In the data rows, the value 50 means zero.
Here are some points:
array([50, 68, 37, 42, 46, 52, 52, 60, 57, 31, 64, 66, 58, 68, 57, 31, 31, 45, 61, 45, 52, 47, 49,
       74, 43, 50, 58, 71, 30, 78, 37])
array([58, 53, 47, 64, 32, 57, 53, 40, 50, 29, 50, 42, 72, 34, 28, 67, 74, 56, 37, 38, 66, 43, 56,
       46, 62, 35, 38, 33, 36, 36, 61])
array([46, 54, 50, 72, 48, 60, 50, 43, 73, 36, 51, 59, 62, 51, 50, 43, 53, 50, 32, 62, 50, 42, 51,
       59, 36, 54, 35, 52, 61, 55, 45])
array([45, 85, 64, 68, 23, 61, 72, 29, 81, 41, 64, 43, 59, 58, 42, 49, 88, 35, 38, 51, 81, 38, 86,
       56, 18, 14, 52, 45, 35, 53, 69])
array([51, 56, 68, 32, 53, 31, 46, 33, 69, 58, 44, 37, 39, 35, 57, 42, 57, 72, 64, 49, 69, 48, 59,
       43, 43, 61, 51, 43, 63, 43, 60])
array([30, 37, 75, 49, 36, 35, 70, 70, 55, 76, 73, 43, 39, 40, 51, 64, 55, 37, 34, 35, 58, 55, 58,
       52, 52, 66, 64, 52, 62, 44, 56])
array([45, 65, 80, 62, 33, 50, 74, 47, 85, 53, 69, 42, 44, 62, 44, 50, 96, 38, 23, 48, 80, 50, 96,
       54, 30, 15, 44, 35, 47, 21, 56])
array([72, 53, 48, 45, 58, 43, 37, 60, 43, 38, 48, 49, 53, 67, 59, 36, 21, 51, 68, 68, 32, 42, 35,
       52, 41, 61, 36, 86, 60, 75, 52])
array([53, 85, 45, 35, 46, 42, 37, 34, 65, 56, 48, 36, 44, 58, 41, 40, 39, 49, 84, 35, 52, 60, 48,
       63, 53, 52, 57, 53, 27, 62, 43])
array([45, 47, 70, 48, 50, 48, 55, 54, 49, 60, 53, 54, 54, 53, 72, 57, 41, 41, 44, 49, 42, 50, 58,
       56, 58, 42, 63, 52, 53, 40, 50])
array([39, 25, 70, 34, 38, 32, 48, 37, 58, 57, 56, 61, 34, 43, 65, 43, 78, 47, 75, 59, 54, 35, 63,
       66, 2, 62, 59, 72, 84, 29, 74])
array([60, 38, 57, 49, 45, 46, 76, 78, 30, 56, 51, 48, 51, 59, 47, 62, 54, 30, 30, 60, 47, 45, 36,
       57, 63, 51, 81, 62, 41, 43, 35])
array([70, 49, 58, 43, 30, 42, 63, 42, 40, 59, 55, 37, 60, 57, 49, 62, 70, 61, 49, 60, 53, 39, 68,
       61, 31, 49, 47, 58, 46, 51, 50])
array([77, 86, 15, 68, 80, 22, 63, 55, 16, 40, 34, 68, 24, 60, 38, 45, 28, 48, 42, 35, 20, 76, 51,
       32, 58, 79, 64, 32, 44, 60, 50])
array([56, 58, 56, 58, 41, 34, 64, 55, 28, 45, 42, 41, 65, 48, 47, 44, 50, 65, 54, 59, 35, 57, 47,
       54, 46, 43, 31, 71, 45, 47, 50])
array([43, 48, 47, 50, 64, 55, 43, 44, 72, 64, 53, 54, 38, 43, 52, 50, 69, 42, 41, 53, 50, 49, 54,
       32, 45, 49, 55, 29, 52, 51, 44])
array([69, 51, 50, 53, 56, 49, 47, 37, 44, 39, 63, 34, 51, 34, 39, 33, 53, 61, 48, 61, 54, 42, 56,
       71, 36, 66, 66, 60, 55, 59, 61])
array([56, 37, 66, 63, 63, 35, 66, 46, 21, 67, 58, 64, 28, 49, 53, 34, 49, 37, 37, 44, 38, 44, 56,
       60, 26, 44, 76, 58, 69, 45, 71])
array([27, 52, 68, 54, 42, 26, 63, 54, 78, 60, 45, 52, 53, 50, 61, 52, 57, 61, 40, 57, 53, 47, 42,
       33, 55, 38, 65, 60, 68, 41, 54])
array([36, 54, 51, 52, 48, 59, 59, 44, 85, 59, 67, 54, 46, 47, 48, 61, 55, 45, 42, 45, 72, 38, 53,
       34, 42, 44, 52, 37, 52, 39, 50])
array([43, 29, 78, 49, 53, 72, 32, 53, 46, 75, 58, 79, 59, 63, 65, 31, 44, 39, 52, 52, 51, 16, 43,
       59, 29, 60, 69, 61, 88, 47, 47])
array([17, 36, 59, 35, 54, 57, 57, 59, 68, 51, 46, 69, 57, 49, 55, 72, 39, 40, 37, 59, 57, 37, 35,
       35, 73, 36, 64, 26, 50, 44, 33])
Here are 12 more points, each followed by its number:
array([81, 43, 9, 33, 53, 68, 42, 33, 51, 36, 31, 52, 56, 35, 56, 34, 41, 46, 64, 85, 49, 41, 41,
       47, 25, 45, 38, 46, 54, 77, 41]) 0
array([49, 35, 34, 47, 51, 51, 32, 39, 77, 42, 35, 48, 32, 36, 43, 52, 58, 51, 32, 60, 55, 56, 48,
       36, 51, 54, 49, 39, 55, 40, 36]) 1
array([41, 72, 67, 47, 63, 53, 39, 50, 37, 74, 33, 72, 41, 57, 76, 48, 64, 56, 65, 20, 42, 61, 66,
       65, 29, 21, 43, 53, 49, 33, 53]) 2
array([61, 76, 25, 71, 54, 34, 56, 55, 37, 35, 33, 40, 53, 47, 45, 37, 24, 76, 72, 53, 45, 84, 43,
       59, 53, 59, 33, 59, 42, 62, 58]) 3
array([22, 40, 67, 47, 70, 68, 27, 38, 46, 81, 71, 85, 45, 64, 62, 30, 72, 44, 50, 51, 22, 27, 59,
       80, 25, 54, 54, 70, 69, 49, 52]) 4
array([33, 23, 28, 49, 54, 31, 53, 58, 78, 25, 44, 51, 36, 61, 56, 47, 37, 60, 25, 47, 41, 68, 20,
       39, 70, 59, 52, 54, 57, 27, 35]) 5
array([65, 35, 52, 42, 41, 73, 39, 52, 37, 70, 33, 58, 42, 60, 59, 48, 39, 47, 62, 64, 40, 28, 47,
       63, 25, 31, 50, 61, 60, 61, 49]) 6
array([49, 32, 33, 54, 68, 56, 37, 45, 70, 38, 36, 55, 41, 39, 43, 45, 54, 50, 32, 46, 56, 43, 40,
       47, 61, 50, 55, 32, 44, 25, 38]) 7
array([26, 50, 44, 39, 35, 54, 90, 64, 88, 21, 69, 50, 66, 62, 54, 72, 35, 22, 10, 62, 61, 38, 39,
       28, 84, 69, 76, 52, 32, 50, 10]) 8
array([56, 59, 51, 53, 47, 51, 61, 42, 54, 44, 41, 45, 53, 52, 50, 55, 51, 56, 54, 48, 42, 49, 56,
       62, 57, 43, 46, 57, 48, 55, 48]) 9
array([50, 52, 45, 14, 67, 63, 31, 42, 65, 44, 30, 63, 56, 57, 55, 42, 41, 47, 50, 63, 48, 41, 37,
       56, 48, 50, 64, 51, 41, 58, 38]) 10
array([32, 71, 57, 54, 54, 58, 34, 78, 49, 52, 50, 49, 59, 59, 57, 60, 36, 48, 59, 34, 53, 55, 42,
       22, 69, 36, 35, 35, 36, 33, 47]) 11
Which three of these numbered points are nearest to each point below by angle, seen from the average point of the first points? Their numbers follow each, nearest first.
array([57, 26, 65, 39, 40, 40, 71, 54, 30, 72, 46, 53, 55, 43, 61, 75, 49, 45, 50, 54, 45, 25, 46,
       47, 55, 33, 44, 50, 69, 31, 51]) > 6 11 2
array([29, 38, 72, 47, 51, 57, 37, 51, 53, 92, 56, 84, 48, 64, 63, 34, 66, 40, 49, 64, 40, 18, 41,
       60, 33, 47, 79, 73, 68, 57, 39]) > 4 6 10
array([50, 53, 41, 33, 72, 77, 26, 33, 47, 57, 54, 53, 42, 43, 32, 52, 50, 42, 45, 30, 72, 57, 61,
       38, 78, 59, 50, 27, 26, 52, 45]) > 7 1 11
array([56, 39, 61, 30, 45, 21, 36, 28, 62, 67, 51, 41, 35, 31, 52, 45, 63, 64, 69, 46, 57, 47, 55,
       48, 32, 60, 61, 62, 62, 51, 61]) > 1 0 4
array([38, 25, 64, 45, 72, 43, 28, 49, 49, 43, 54, 65, 33, 46, 56, 54, 38, 30, 33, 25, 47, 70, 41,
       41, 57, 65, 77, 63, 55, 41, 41]) > 5 7 1
array([69, 13, 51, 48, 26, 53, 39, 21, 59, 99, 38, 52, 36, 40, 40, 64, 61, 40, 65, 66, 56, 32, 31,
       70, 39, 58, 58, 36, 68, 47, 57]) > 6 0 1
array([55, 80, 52, 80, 37, 74, 40, 50, 74, 63, 56, 41, 54, 65, 47, 56, 51, 56, 47, 31, 57, 54, 55,
       48, 50, 48, 42, 28, 44, 56, 62]) > 11 9 3
array([73, 32, 32, 51, 47, 40, 55, 34, 35, 28, 42, 32, 55, 33, 47, 45, 45, 64, 53, 71, 62, 43, 42,
       58, 38, 83, 40, 78, 55, 66, 43]) > 0 3 9
array([29, 49, 50, 53, 71, 57, 31, 43, 68, 51, 62, 40, 41, 50, 38, 49, 67, 45, 47, 43, 51, 64, 68,
       35, 55, 64, 65, 27, 55, 49, 47]) > 1 7 11
array([38, 52, 61, 51, 41, 48, 53, 53, 58, 81, 59, 76, 33, 62, 55, 28, 64, 49, 61, 49, 45, 29, 56,
       70, 39, 39, 58, 77, 66, 51, 45]) > 4 6 2
array([53, 34, 80, 45, 51, 33, 53, 45, 56, 72, 58, 53, 42, 51, 72, 35, 77, 57, 49, 58, 60, 39, 51,
       53, 13, 45, 43, 68, 66, 61, 63]) > 4 6 2
array([43, 6, 23, 56, 52, 49, 51, 59, 34, 40, 38, 40, 33, 32, 43, 46, 11, 39, 52, 68, 33, 63, 22,
       25, 77, 60, 42, 53, 55, 60, 17]) > 5 1 7
Here are 12 other points, each followed by its number:
array([57, 58, 31, 29, 63, 52, 35, 45, 3, 60, 49, 47, 36, 51, 67, 54, 30, 60, 91, 51, 41, 65, 58,
       76, 44, 45, 43, 47, 32, 57, 42]) 0
array([48, 51, 41, 23, 43, 67, 39, 44, 57, 67, 32, 44, 45, 33, 54, 43, 49, 47, 71, 63, 68, 50, 43,
       57, 53, 51, 51, 48, 41, 64, 47]) 1
array([46, 65, 59, 68, 66, 36, 58, 72, 20, 35, 45, 48, 50, 63, 70, 41, 35, 41, 55, 27, 34, 78, 45,
       45, 63, 45, 62, 48, 40, 55, 38]) 2
array([58, 41, 45, 48, 11, 62, 51, 51, 27, 39, 44, 51, 65, 64, 37, 57, 59, 82, 32, 62, 75, 24, 45,
       60, 26, 41, 22, 56, 60, 48, 67]) 3
array([68, 41, 28, 34, 56, 55, 35, 55, 30, 54, 21, 47, 43, 51, 50, 55, 34, 43, 63, 50, 42, 62, 57,
       53, 50, 54, 49, 44, 40, 59, 40]) 4
array([56, 71, 51, 49, 43, 49, 45, 62, 79, 39, 53, 49, 61, 59, 54, 29, 56, 47, 62, 72, 57, 28, 42,
       35, 31, 50, 50, 62, 56, 73, 51]) 5
array([60, 60, 53, 46, 38, 43, 53, 44, 49, 43, 42, 38, 61, 19, 47, 79, 39, 45, 69, 53, 52, 50, 61,
       43, 66, 53, 37, 40, 53, 32, 78]) 6
array([54, 62, 46, 65, 47, 44, 65, 72, 63, 26, 51, 43, 44, 68, 57, 40, 52, 58, 53, 57, 36, 54, 33,
       36, 63, 63, 40, 50, 41, 45, 42]) 7
array([53, 79, 51, 37, 45, 58, 37, 56, 77, 29, 51, 37, 75, 50, 43, 44, 65, 52, 32, 50, 76, 38, 57,
       38, 58, 42, 52, 42, 34, 56, 46]) 8
array([62, 27, 36, 37, 54, 52, 52, 54, 20, 50, 50, 49, 58, 53, 47, 42, 43, 47, 63, 59, 44, 70, 48,
       54, 56, 51, 49, 65, 36, 74, 40]) 9
array([46, 52, 39, 31, 51, 65, 34, 51, 44, 49, 36, 36, 65, 39, 43, 63, 49, 61, 69, 51, 42, 52, 53,
       49, 86, 51, 49, 44, 48, 40, 58]) 10
array([43, 51, 46, 44, 51, 59, 53, 60, 71, 41, 38, 58, 65, 60, 65, 52, 51, 53, 31, 60, 56, 51, 59,
       34, 63, 47, 45, 44, 35, 42, 39]) 11
Which three of these numbered points are nearest to each point below by angle, seen from the average point of the first points? Their numbers follow each, nearest first.
array([54, 60, 42, 56, 47, 27, 54, 23, 60, 68, 47, 40, 40, 38, 40, 51, 70, 54, 62, 35, 63, 73, 58,
       40, 48, 57, 42, 58, 54, 22, 64]) > 6 10 1
array([66, 31, 21, 54, 45, 78, 39, 55, 4, 54, 69, 13, 73, 47, 48, 43, 32, 70, 90, 65, 34, 80, 41,
       44, 74, 56, 26, 55, 35, 89, 45]) > 9 0 4
array([25, 68, 69, 62, 61, 28, 62, 46, 67, 44, 70, 46, 39, 22, 49, 59, 71, 52, 33, 48, 64, 67, 74,
       27, 36, 51, 59, 28, 51, 25, 81]) > 6 8 11
array([43, 89, 49, 64, 69, 13, 49, 81, 24, 16, 44, 43, 51, 47, 77, 49, 10, 52, 56, 28, 7, 88, 29,
       13, 89, 58, 77, 53, 46, 36, 33]) > 2 7 10
array([59, 84, 46, 41, 46, 61, 52, 28, 81, 39, 46, 38, 64, 53, 45, 44, 58, 60, 64, 61, 59, 51, 64,
       70, 48, 40, 47, 46, 25, 51, 44]) > 8 1 10
array([65, 30, 35, 36, 54, 57, 53, 51, 18, 46, 27, 32, 48, 54, 52, 50, 25, 46, 64, 52, 55, 62, 45,
       53, 56, 60, 62, 39, 54, 48, 44]) > 4 9 0
array([19, 32, 63, 47, 40, 64, 53, 70, 57, 56, 47, 50, 53, 62, 61, 62, 42, 49, 40, 47, 68, 37, 40,
       21, 76, 30, 62, 34, 44, 43, 43]) > 11 10 8
array([39, 62, 47, 42, 69, 78, 51, 19, 53, 71, 58, 58, 26, 54, 54, 47, 68, 19, 46, 51, 70, 51, 59,
       53, 49, 52, 75, 46, 53, 58, 50]) > 1 0 4
array([70, 41, 51, 18, 36, 46, 56, 49, 68, 64, 36, 51, 38, 42, 36, 56, 45, 42, 72, 67, 59, 31, 49,
       55, 38, 56, 54, 60, 44, 54, 39]) > 1 4 9
array([51, 68, 49, 39, 48, 58, 53, 40, 70, 36, 45, 55, 58, 55, 47, 48, 51, 52, 58, 46, 62, 44, 63,
       60, 54, 47, 39, 35, 40, 48, 51]) > 8 11 10
array([30, 47, 79, 73, 57, 39, 48, 61, 25, 58, 28, 59, 34, 48, 75, 59, 40, 41, 46, 63, 18, 56, 43,
       47, 43, 54, 71, 51, 67, 31, 35]) > 2 4 0
array([40, 74, 47, 81, 52, 62, 61, 43, 74, 51, 57, 38, 52, 49, 47, 35, 53, 57, 42, 35, 70, 55, 50,
       26, 42, 40, 58, 43, 35, 45, 33]) > 8 11 7
